Each run below is a few steps of one of 6 hidden systems, one row a step.
los, run 1, 5 rows:
[[ 28 -18  20   4   9 -19 -14  50 -14  12  34 -49   0  56  23   2 -23 -35
  -32   9  29   1 -10 -12 -29   8 -30 -15  37 -47 -21   6  -1 -26  15  25
  -60  32  -3 -10 -39  -2  52 -11  21 -21  38 -50]
 [ 28 -21  21  16   0  -5  -4  22  -8   6  28 -53  -5  51  21  -2 -25 -38
  -32  -6  39 -11 -23   1 -18   5 -13  -9  21 -39 -24  -6 -16 -26  20  17
  -77  36   2 -27 -40  11  58  -9  21 -30  47 -46]
 [ 31 -13  23  28 -15   4   6  -1   0   0  16 -58  -5  37  16  -3 -22 -46
  -23 -14  36 -26 -27  17 -11   1   2  -6  12 -15 -32  -7 -31 -24  20  18
  -76  26  -4 -44 -33  23  58  -5  12 -34  36 -47]
 [ 26 -13  17  35 -24  13  10 -37   2  -1   4 -56   0  23  11  -5 -21 -46
   -4 -28  33 -44 -30  21  -2  -2  16  -1 -12   1 -37 -13 -43 -23  24  -1
  -67  21  -3 -45 -36  29  57   2   2 -36  36 -30]
 [ 26   4   2  40 -34  29  21 -63   5  -5 -10 -55   3   1   1   0 -10 -41
    8 -30  24 -48 -28  25  20   2  27   9 -21  17 -40 -14 -43 -12  21  -5
  -54   3  -2 -61 -22  32  50   7  -4 -30  25 -21]]
Veror, run 2:
[[ 40  15  -4  16  -2 -11 -15  53 -13  21   4 -48 -19   5 -25  -8 -48 -28
    9  39  16 -36 -13 -28 -17 -26 -40 -14  19 -34 -42  -3   9 -25 -10  28
  -53   6  -3  -5 -68  -2  38 -10  26 -25  27 -24]
 [ 37  24  -3  15   9 -12 -17  58 -12  30  -5 -16 -30  -5 -28 -16 -46 -24
   11  56   7 -27  -2 -36 -14 -36 -49 -13  17 -30 -30 -10  15 -22 -26  31
  -34 -11  -3   3 -69 -13  15  -3  24 -16  19  -7]
 [ 40  38  -5   4   9  -7 -17  64  -8  25 -15   5 -33 -15 -33 -26 -41 -14
   26  62  -2 -27  -4 -40 -14 -42 -45 -13  14 -18 -27 -11  21 -21 -30  31
  -17 -22  -3  12 -68 -15  -6   3  25  -4  12  13]
 [ 29  36  -4  -4  14 -12 -12  54  -6  26 -24  28 -38 -23 -34 -30 -32  -8
   27  58 -21 -12   2 -36  -9 -47 -43 -14   9  -8 -22 -15  27 -18 -36  27
    8 -29   2  16 -58 -20 -23   9  17   6  -6  29]
 [ 20  41  -4 -13  25  -8  -3  44  -7  23 -18  54 -34 -29 -31 -30 -24   7
   35  51 -31   1   7 -32  -3 -41 -39  -3   9   3 -12 -19  32  -6 -38  24
   34 -36  -8  26 -40 -31 -41   7  13  12 -24  47]]
Nuzu, run 3 (5 x 48):
[[ 43  30   9  32 -12  18  16 -23   1  19 -22 -10 -27 -18 -20 -21 -34 -46
   27  15  -6 -52 -24   3  19 -42  -4   6  -3  15 -39 -31 -21 -25 -10  17
  -44 -21 -12 -34 -65   8  20  18   9 -17   8  13]
 [ 48  29   8  36 -18  17  14 -23  -4  22 -20 -24 -18 -25 -30 -14 -35 -36
   30  15   5 -58 -27  -4   9 -38  -5   7 -14  16 -45 -26 -21 -21 -10   5
  -41 -19 -12 -35 -63  16  29  11   7 -21  17  11]
 [ 45  30   3  41 -22  21  11 -32   2  12 -25 -32 -17 -26 -29  -5 -33 -31
   32  14  13 -61 -27  -3  11 -34   0   2 -17  13 -49 -21 -20 -16 -13   8
  -39 -19  -6 -30 -64  12  27   9   2 -26   9   6]
 [ 40  23  -8  37 -28  15  10 -37   2   9 -18 -36  -9 -25 -36  -4 -32 -29
   30  11   9 -64 -26   6  14 -26  -3   6 -14  14 -47 -11 -20  -5  -2   3
  -42  -9 -10 -32 -51  19  35  13  -3 -25  12   0]
 [ 33  24  -4  41 -27  16  13 -43   5   7 -27 -47  -3 -30 -31   8 -30 -26
   28   3  20 -69 -23   5  18 -17  -1   6 -17  19 -47  -1 -15  -4  -6  -7
  -42 -12  -4 -30 -49  26  36   5   0 -20  15  -3]]
los, run 4:
[[-10   4  -6  21 -31  36  25 -98   5 -16 -17  -8  21 -33 -10   8  20   3
   29 -31  -8 -33 -16  35  29   1  54  23 -44  51 -15 -11 -27  26  11 -25
   13 -20  -2 -26  20  22   7  12 -35   1 -13  29]
 [-19  13 -18  10 -25  36  17 -88   7 -16 -32   7  20 -54 -19  13  20  22
   39 -26 -21 -25  -3  24  38   5  53  24 -42  57  -1  -8 -11  31   1 -30
   39 -30  -4  -8  33  19 -24   9 -36  14 -27  36]
 [-21  10 -26   8 -13  25  12 -67  12 -10 -38  19  23 -64 -25  21  21  30
   40 -12 -23 -18   4   7  34   4  28  23 -47  48  10   6  -2  42  -9 -32
   51 -32   1   7  42  13 -31   7 -30  23 -35  46]
 [-29  12 -29 -10  -9   9   4 -35   6 -11 -24  32  12 -62 -30  15  25  47
   33   9 -29   2  11  -4  23  10  15  10 -34  32  15  10  15  42 -19 -27
   67 -32   2  21  42   4 -47   7 -28  26 -40  46]
 [-26  11 -31 -18   5  -2  -5  -1   5 -11 -22  36  16 -55 -33  18  23  58
   30  19 -20  11  24 -23  16  12  -1   1 -22  23  23  20  39  43 -19 -22
   72 -27   8  44  44 -10 -50   1 -24  31 -32  44]]
luv, run 5, 5 rows:
[[-24 -16  31 -30  18   6  28 -21   1  -8  11  71  -2  31  39 -18  31  -5
  -14 -44 -27  49  -8  41   7   3  36  15  -4  20  24 -22 -22  -5  11  -2
   24  -8 -11 -15  31  -6 -17  19   0  21 -25  31]
 [-29 -25  26 -31  13   2  18 -23   2  -9  15  70   4  30  31 -11  33   7
  -19 -38 -26  50  -5  37   7  10  32  13  -7  24  29 -16 -13   6   8   1
   32  -4 -10  -8  45  -4 -26  11  -2  23 -32  26]
 [-37 -29  20 -29  16   5  10 -15  -1 -17  17  56  13  24  37 -12  43  18
  -21 -40 -25  53   0  33   2  14  24  12  -3  16  33  -9  -4  10  16  -4
   41   2  -8   0  57  -4 -31   6 -11  26 -17  20]
 [-44 -26  13 -37  16  -5   9  -3   1 -16  20  50  13  25  34   3  43  19
  -27 -38 -18  61   8  28  -4  30  25  11   0   9  42   1  -2  18   9  -8
   40   1  -3  10  62  -8 -22   2  -8  29 -27  14]
 [-44 -36  -1 -36  20 -11  -4   9  -2 -21  23  43  19  28  28   8  42  29
  -29 -37  -9  60  14  20  -1  41  14   4  -1   3  42  14   7  21  17 -12
   41  11   3  20  62  -8 -25  -5 -16  23 -18   5]]
Sagik, run 6, 5 rows:
[[ -8  -2 -41  22 -27  -1 -26  -7   1 -17 -16 -59  34 -59 -50  45   1  41
   20  24  21 -21  20 -30   3  25 -18  -5 -20   2  -1  41  32  36  -2 -31
   18   2  18  42  25   5   2 -21 -29   8  -6 -10]
 [-17   3 -42  19 -21  -1 -17 -16   6 -12 -13 -44  28 -66 -50  42   8  46
   26  22  12 -22  16 -26   1  25 -12   2 -24  14   1  37  24  45  -4 -29
   29  -3   7  36  33   8  -7 -18 -26   8 -13   1]
 [-19   5 -42   9 -18  10 -16 -13   5 -11 -24 -33  35 -63 -52  30  11  52
   34  13   7 -18  15 -21  13  22   0  -2 -31  20   4  35  28  44  -6 -29
   41 -11   7  37  35  10 -13 -11 -29  14 -12  11]
 [-19   3 -45   8 -19   8  -9 -30   6 -14 -28 -19  29 -63 -38  35  20  51
   26  12   6 -11  22  -8  13  21   7   7 -30  24   6  32  18  46  -3 -33
   47 -15   0  31  45   1 -22 -11 -26  21 -16  19]
 [-31   5 -37   4 -18   7  -2 -37   7 -21 -19 -11  30 -62 -39  32  20  48
   30   3  -4  -9  17  -6  16  26   8   6 -33  28  13  23  14  45  -3 -35
   50 -16   4  32  48   4 -23  -5 -35  20 -21  18]]
luv, run 7, 5 rows:
[[ -7 -23 -17 -15  15 -30 -29  83  -3   3  25 -33  -5  23   0  16  -9  14
  -30  30  22  30  15 -37 -33  27 -43 -23  33 -49  13  31  28  -2  -1   9
   -5  33  10  38   9 -11  10 -18  11   4  27 -46]
 [  1 -16  -6 -13  14 -31 -35  79 -12   4  26 -32  -2  31   1  11 -14   4
  -27  32  26  21  13 -35 -37  21 -46 -22  36 -49   3  22  31 -11  -1  17
  -24  28   4  27  -9 -17  19 -21  12 -13  34 -45]
 [ 12 -16  -2  -4  14 -29 -27  74  -9  12  29 -39  -9  43   5   0 -26 -12
  -32  20  30  14   6 -26 -38  11 -41 -22  33 -49  -7  14  21 -18   9  20
  -42  33   2  10 -24  -8  34 -16  18 -12  33 -48]
 [ 25 -11   8   4   8 -25 -22  65 -12   8  24 -37  -9  40   7  -3 -31 -25
  -25  22  30   8  -4 -18 -32   4 -41 -18  37 -46 -18   8  10 -21   7  27
  -50  29  -2   6 -36  -4  35 -17  21 -21  34 -50]
 [ 31  -9  16   9   9 -13  -8  55  -6  12  22 -41 -13  47   9  -8 -32 -36
  -26  15  29  -5 -19 -10 -28  -6 -30 -10  29 -49 -14  -4   3 -28  10  30
  -61  22  -5 -15 -44   0  34 -15  26 -19  43 -42]]
Nuzu, run 8, 5 rows:
[[  8   6  43 -12  13  13  36 -29  -2  13   1  58 -25  34  38 -33   2 -37
   -3 -33 -34  12 -29  39  10 -32  27  16   3  27  -1 -46 -39 -29   6  13
   -6 -16 -16 -43 -20  -1  -4  26  11   6 -13  27]
 [ 15  14  47 -11  15  16  26 -18  -1  14   0  63 -35  34  30 -41   0 -38
    1 -22 -28  11 -24  27   6 -35  23   8   1  20  -5 -47 -34 -32   4  24
   -8 -13 -15 -40 -31  -4  -5  23  17   2  -2  38]
 [ 18  16  43  -9  16   6  27 -15  -5  19   1  63 -33  32  29 -42 -14 -42
   -1 -14 -38   3 -25  26   9 -43   9   1   4  16 -11 -47 -29 -37  -3  26
   -8 -24 -17 -36 -45  -5 -12  25  18   0 -14  30]
 [ 31  23  38  -3  15   3  18   8  -4  24  -4  59 -38  22  20 -39 -14 -42
    6   4 -21  -7 -29  17   4 -51  -1   7   6  11 -20 -48 -20 -41 -12  23
  -13 -25 -14 -32 -53  -4  -7  22  27   1  -5  36]
 [ 33  28  38   2  10   3  20  11  -6  25  -5  39 -36  18   8 -43 -24 -37
    7   5 -21 -17 -26  17   1 -55  -7   3  15   3 -22 -44 -21 -36 -11  32
  -14 -26 -14 -30 -63 -13  -4  21  33  -8   2  32]]
Veror, run 9, 5 rows:
[[-29 -46  16 -10  -5   8  13 -35   2 -23  37  -6  25  52  54   8  34  -4
  -46 -66  17  39  -5  42   1  43  38  14  -2   4  23   1 -21   2  36 -13
   -9  31 -10 -23  55  20  22  -2 -21  -7  11 -22]
 [-26 -41  21   0 -11   6   5 -29   2 -23  35 -30  25  51  48  14  16  -7
  -48 -54  26  30 -12  42  -4  39  36   6  -1  -4  10  10 -27  -2  41 -12
  -28  35  -7 -23  42  14  37  -2  -9 -13  16 -38]
 [ -9 -43  12  10 -16  -1   6 -19   3 -18  32 -53  24  51  44  20  14 -19
  -48 -45  34  13  -9  33 -13  43  20  -1   8 -17   3  11 -26   0  40  -9
  -40  46  -3 -24  26  23  54 -11  -5 -19  31 -56]
 [ -1 -39  11  18 -10   0  -3  -6  -1 -12  31 -71  13  51  24  16  -4 -28
  -42 -27  43  -1 -15   9 -25  37   7   0   8 -27  -6  14 -25  -8  29   1
  -56  38   3 -23   2  21  58 -15   6 -29  45 -58]
 [ 17 -31   5  20 -18  -8 -11  14   2  -2  27 -68   5  41  12   7 -17 -29
  -35 -14  45  -7 -19   1 -18  25 -18  -7  16 -34 -20   8 -12 -14  26   8
  -68  42   1 -26 -18  16  58 -12  12 -34  46 -60]]
Motof, run 10:
[[-20 -49  13 -17  11 -10 -10  18  -1 -14  45 -19  18  62  48  11  19  -6
  -55 -40  19  44   5  20 -27  41  11  -3  26 -32  24  16 -12  -4  28   2
  -27  43  -1  -4  31   9  24  -9  -3  -4  23 -43]
 [-23 -45  11 -11   6 -10  -9  13  -2 -15  39 -18  15  62  45   8  12  -1
  -53 -39  22  44  -6  14 -22  41  12  -2  18 -21  15  13 -12  -4  37  -7
  -20  41  -5 -10  32  10  26 -11   2  -6  19 -45]
 [-21 -52  16 -12   2  -4 -12   7   0 -18  49 -17  21  55  52   6  18   0
  -51 -43  24  39   2  20 -18  46  20  -1  18 -20  18  15 -11   0  32  -5
  -22  40  -3  -4  40  11  24 -11   0  -8  20 -37]
 [-25 -44  13 -16   0  -4   2  -4   1 -15  38 -16  18  60  44   8  20   0
  -48 -47  21  43  -1  28 -13  42  20  -1  16 -18  20  12 -12   1  31 -10
  -19  35  -3 -12  41   8  25  -4  -4  -5  21 -40]
 [-24 -50  16 -12   1  -2   1  -6   1 -18  38 -14  21  55  50   6  24   0
  -50 -48  22  38  -7  25 -15  41  23   3  11 -10  21  11 -19  -1  29  -7
  -16  41  -1  -8  45  10  24  -6  -7  -4  18 -32]]
Sagik, run 11 (5 x 48):
[[ 19   2 -34  36 -34   3 -16  -7   2  -3 -15 -88  21 -41 -46  25 -19   0
   16  25  33 -49   5 -20  -5  12 -18  -7 -16  -4 -28  27  13  24   1 -14
  -30   5   9   2 -16  15  37 -13 -14 -16  30 -32]
 [ 14  14 -41  34 -33   8 -11 -15   1   0 -22 -66  19 -58 -56  26 -26  13
   36  31  22 -56   3 -30   5  11 -21  -6 -24   1 -33  28   9  22  -2 -14
  -11  -2   8   6 -14  18  28 -12 -18  -8  13 -12]
 [ 19  17 -42  31 -26   4 -10 -17   7   4 -35 -60  13 -65 -62  18 -18  17
   46  29  19 -60   7 -27  11   0 -13  -7 -27  19 -26  21  15  28 -13 -17
    0 -12   4  14 -11   9  18  -8 -19  -1   7   7]
 [ 12  25 -40  30 -31  10  -3 -32   9  -3 -36 -42  12 -82 -63  24 -17  16
   49  34   6 -59  11 -25  21  -5 -12  -1 -32  26 -23  21  16  33 -18 -23
   18 -28   4  19  -3  12  -1  -3 -17   2  -3  18]
 [  6  32 -38  20 -18  13  -3 -32   5   0 -43 -24  14 -82 -57  23  -7  26
   54  28  -7 -48  12 -13  22  -3  -2   9 -31  35 -20  11  17  33 -19 -23
   30 -25   8  17  -1  13 -13  -1 -21   9 -18  30]]
Motof, run 12:
[[ -7 -18  -8  34 -37  20  16 -83   8 -21  -6 -55  33 -10  -1  19  15  -1
   -5 -42  26 -32 -13  32  17  29  44  16 -27  22 -16  13 -30  13  27 -33
  -21   9   1 -33  23  32  35   1 -27 -17  14 -16]
 [  8  -8   7  33 -27  30  27 -90   9 -21 -12 -38  23  -6   7   4   8 -18
    4 -38  11 -35 -23  40  21  17  48  18 -36  35 -22  -2 -40   4  27 -22
  -28   4  -3 -43  10  37  35  10 -17 -16   9  -9]
 [ 14 -11  17  28 -28  27  33 -87  11 -12  -7 -18   6  -1   7  -4   3 -23
   10 -49   3 -33 -24  50  28   0  48  16 -27  39 -23 -20 -43  -2  24 -19
  -33  -5 -15 -53  -5  30  33  15 -14 -25   5  -1]
 [ 15  -3  34  25 -21  33  33 -80  12  -7 -11   0  -4  12  19 -12   2 -38
    9 -44   0 -25 -34  50  26 -18  45  27 -24  38 -28 -34 -54 -13  21  -9
  -30  -4 -15 -62 -10  27  30  23  -1 -16  -3  14]
 [ 18   3  33  15 -17  29  37 -65   7   3  -6  19 -12  12  30 -28  -2 -46
    4 -39 -14 -20 -30  48  27 -29  45  17 -20  34 -21 -47 -53 -22  10   6
  -28 -12 -15 -59 -24  21  18  22   5  -8  -6  16]]

Name the system that made each run.
run 13, 3 rows:
[[-28 -30   4   9 -20  18  16 -76   9 -28  11 -24  37   9  24  21  30   1
  -19 -60  10  10  -8  50  16  39  48  16 -19  27  13   4 -29  18  31 -25
   -4   9  -5 -26  58  20  17  -1 -23   4  -1 -11]
 [-14 -35   3  16 -30  26  17 -69   7 -22  17 -44  33  12  26  14  15  -9
  -22 -57  27   3 -13  42   7  43  49  14 -25  16  -2   7 -31  14  38 -27
  -20  25  -2 -37  44  35  36   4 -13 -12  14 -34]
 [ -8 -31   1  25 -29  15  14 -56  -1 -22  14 -65  28  25  23  18   6 -16
  -21 -47  36 -14 -17  33   1  34  33   9 -15   4  -9  12 -36   2  42 -23
  -48  24   1 -39  21  32  52  -4 -15 -17  29 -39]]
 : Veror
run 14 (3 x 48):
[[  3 -17 -19  30 -34   8 -13 -27   3 -11   2 -94  29  -5 -15  35 -11  -4
  -10  -8  48 -36  -4  -1  -4  28   1  -2 -15  -5 -18  26 -13  13  12 -18
  -46  23   4 -11   8  26  51 -16 -11 -24  36 -47]
 [ 15 -15 -12  32 -34  13  -6 -37   6 -12   5 -83  21   0  -8  23 -12 -14
   -6 -20  44 -39 -11  11  -2  30  10   2 -16  -2 -20  19 -21   8  24 -14
  -49  21   3 -28  -4  32  55  -8 -12 -22  34 -38]
 [ 17 -15  -7  30 -34  14   8 -54   8  -4  -4 -69  10   6  -2  10 -10 -24
   -2 -23  33 -46 -18  22  14  20  21   6 -12   3 -28   5 -38  -4  26 -10
  -48  18  -3 -37  -6  34  57   1 -11 -29  29 -35]]
 : Motof
run 15, 3 rows:
[[ 28  42   0   3   5 -10  -7  33  -8  25 -29  21 -27 -35 -37 -19 -34  -8
   36  49 -20 -31  -5 -29  -8 -51 -37  -9  -2   2 -24 -17  22 -15 -37  27
    7 -31  -4  10 -57 -16 -24   6  14   2 -10  38]
 [ 37  39  -9  14   6  -7  -5  40  -9  24 -21   7 -25 -37 -45 -11 -37  -8
   40  60 -11 -35   4 -33  -4 -48 -41  -5   8  -5 -35  -7  21  -6 -34  21
   -3 -25  -1  11 -59 -12  -9   6  13  -2  -2  27]
 [ 33  36 -24  17   0  -8 -12  40  -4  19 -21 -16 -16 -46 -56  -3 -41  -6
   36  64   3 -38   2 -40 -10 -36 -41 -12  -1 -13 -39   2  18  -6 -30  17
  -10 -22  -3  11 -55  -2  -2  -4  12  -7   8  14]]
 : Nuzu
